Each row has a name. Each piece below is followed by the name of the row it came from, unless a question asks for something else. Each question is about the rows just above it. Places in a row count from 1.

j_361: -0.69,+0.83,-2.25,-0.45,+1.47,-1.92,+3.70,+0.47,+2.68,-7.67,-8.16,-4.75,-7.89,-0.26,-1.00
j_673: -0.94,+1.47,-2.26,+0.83,-2.34,-2.84,-0.45,-0.69,-0.11,-3.35,-0.97,+0.65,-1.08,-2.23,-3.08
j_253: -3.04,-2.02,-7.20,-3.76,-2.95,-5.30,+5.63,-0.99,+0.91,-2.64,-6.26,+0.95,+2.94,+2.53,-1.42
j_12: -1.68,+0.28,-4.89,-5.13,-3.91,-3.68,+3.10,-2.42,-1.57,-1.50,-3.90,+2.93,+2.70,+3.93,-1.64
j_761: +1.04,+0.20,+0.58,+0.32,-0.16,+1.78,-2.39,-3.21,-0.63,-3.36,+0.52,-1.05,-3.11,-2.50,-1.39
j_358: -4.71,-4.15,-5.22,-2.96,+1.20,-2.01,+3.36,+1.37,+1.23,-2.34,-5.74,-0.81,-0.59,+2.30,-0.23
j_216: +0.69,-2.29,-1.24,+2.18,-0.51,-0.21,+0.94,+1.83,+2.98,-1.91,-1.78,-2.49,+0.88,-1.41,+1.96
j_401: -0.66,-0.69,+0.83,-2.26,-0.45,+1.47,-2.84,-2.34,-0.42,-0.72,+0.69,+0.00,+0.06,-3.28,-2.65
Where do -0.69,+0.83,-2.26,-0.45,+1.47 appear? -> j_401
q: -0.69,+0.83,-2.26,-0.45,+1.47,-2.84,-2.34 -> j_401
+1.78,-2.39,-3.21,-0.63,-3.36,+0.52,-1.05,-3.11 is in which row? -> j_761

j_358: -5.92,-0.80,-2.48,-2.63,-2.19,-0.07,-2.83,-2.47,-0.02,-1.59,-0.09,-1.17,+0.72,-0.57,+0.84,+1.30,-3.00,-3.04,-2.30,+2.24,-0.63,-0.64,-0.20,+2.46,-4.88,-1.12,-0.76,-2.32,-0.75,-1.94,-1.06,+0.30,-0.28,-0.07,+0.22,+0.25,-0.22,+0.27
j_361: +1.70,+0.30,+1.85,-1.64,+1.38,-0.23,+1.42,+1.06,+1.94,+1.82,+0.61,-2.90,-1.01,-0.61,+1.25,+1.28,+1.51,-1.24,+0.76,+1.24,-0.38,+0.54,+0.29,+1.77,+0.74,-0.35,+1.22,+0.79,+0.19,+0.95,+0.22,-1.06,+0.30,-0.07,+0.25,-0.28,-2.72,+1.52
j_851: -1.65,-3.01,-1.79,+1.10,-3.26,-2.63,+0.13,-1.49,-0.24,+2.82,+1.03,+3.15,+1.33,+0.51,+1.32,-0.89,+3.07,-1.92,-0.31,-1.58,+1.04,-3.11,+2.65,-0.78,-0.79,-0.85,+0.48,+1.45,+2.75,-0.31,+0.08,-1.36,-1.23,+0.86,-2.22,-1.36,+1.05,-1.71
j_216: -1.89,+2.39,+2.55,-4.45,+0.46,+3.19,-6.00,-5.93,+3.74,-4.45,+3.84,+0.11,+1.88,-1.08,-0.87,-4.01,-3.22,-0.03,-6.34,+2.33,+3.62,-1.53,+2.09,+3.36,-5.15,-5.15,-5.97,-6.07,+2.24,+3.49,-5.00,-4.46,+2.19,-5.76,+1.86,-5.24,-2.96,+1.81
j_298: +0.37,+0.21,-0.31,+0.26,+0.44,-0.92,-0.37,-0.09,+0.26,+0.37,-0.22,-0.51,-0.57,-0.86,-0.45,+0.27,+0.02,+0.87,-0.08,+0.66,-0.23,+0.15,+0.15,-0.07,-0.34,-0.03,-0.01,+0.10,-0.16,+0.80,+0.15,+0.62,-0.83,+0.09,+0.47,+0.52,-0.84,+0.74
j_253: -1.90,+0.91,+0.99,-2.71,-0.28,+1.67,-3.35,-2.92,+1.92,-2.95,+2.36,+0.32,+0.63,+0.38,-0.49,-2.48,-1.75,-0.50,-3.06,+0.72,+2.35,-0.75,+1.06,+1.77,-3.08,-2.66,-3.23,-3.22,+1.44,+1.71,-2.85,-2.32,+0.91,-2.82,+1.04,-2.76,-1.17,+0.77
j_761: -5.92,-0.80,-2.48,-2.63,-2.19,-0.07,-2.83,-2.47,-0.02,-1.59,-0.09,-1.17,+0.72,-0.57,+0.84,+1.30,-3.00,-3.04,-2.30,+2.24,-0.63,-0.64,-0.20,+2.46,-4.88,-1.12,-0.76,-2.32,-0.75,-1.94,-1.06,-4.65,-2.34,-3.10,-2.23,-3.58,-2.70,-2.65
j_371: +2.09,+3.36,-5.15,-5.12,-5.97,-6.07,+2.24,+3.49,-5.00,-4.46,-0.56,+1.30,+1.09,+3.04,+2.89,-0.32,+2.14,-1.91,+2.13,-3.20,-0.20,-1.84,+0.26,-1.56,+2.22,+0.49,+2.06,+2.36,+0.68,-3.32,+0.67,+0.54,-0.98,+1.53,-2.63,+0.16,+1.35,-1.89
What is the next entry after +2.09,+3.36,-5.15,-5.15,-5.97,-6.07,+2.24,+3.49,-5.00,-4.46? -> +2.19
The row with -0.56,+1.30 is -> j_371
Which row holds this, read backwards? +0.25,+0.22,-0.07,-0.28,+0.30,-1.06 -> j_358
Where do +2.35,-0.75,+1.06,+1.77,-3.08,-2.66 appear? -> j_253
Give the next entry after -2.32,-0.75,-1.94,-1.06,-4.65,-2.34,-3.10,-2.23,-3.58,-2.70. -> -2.65

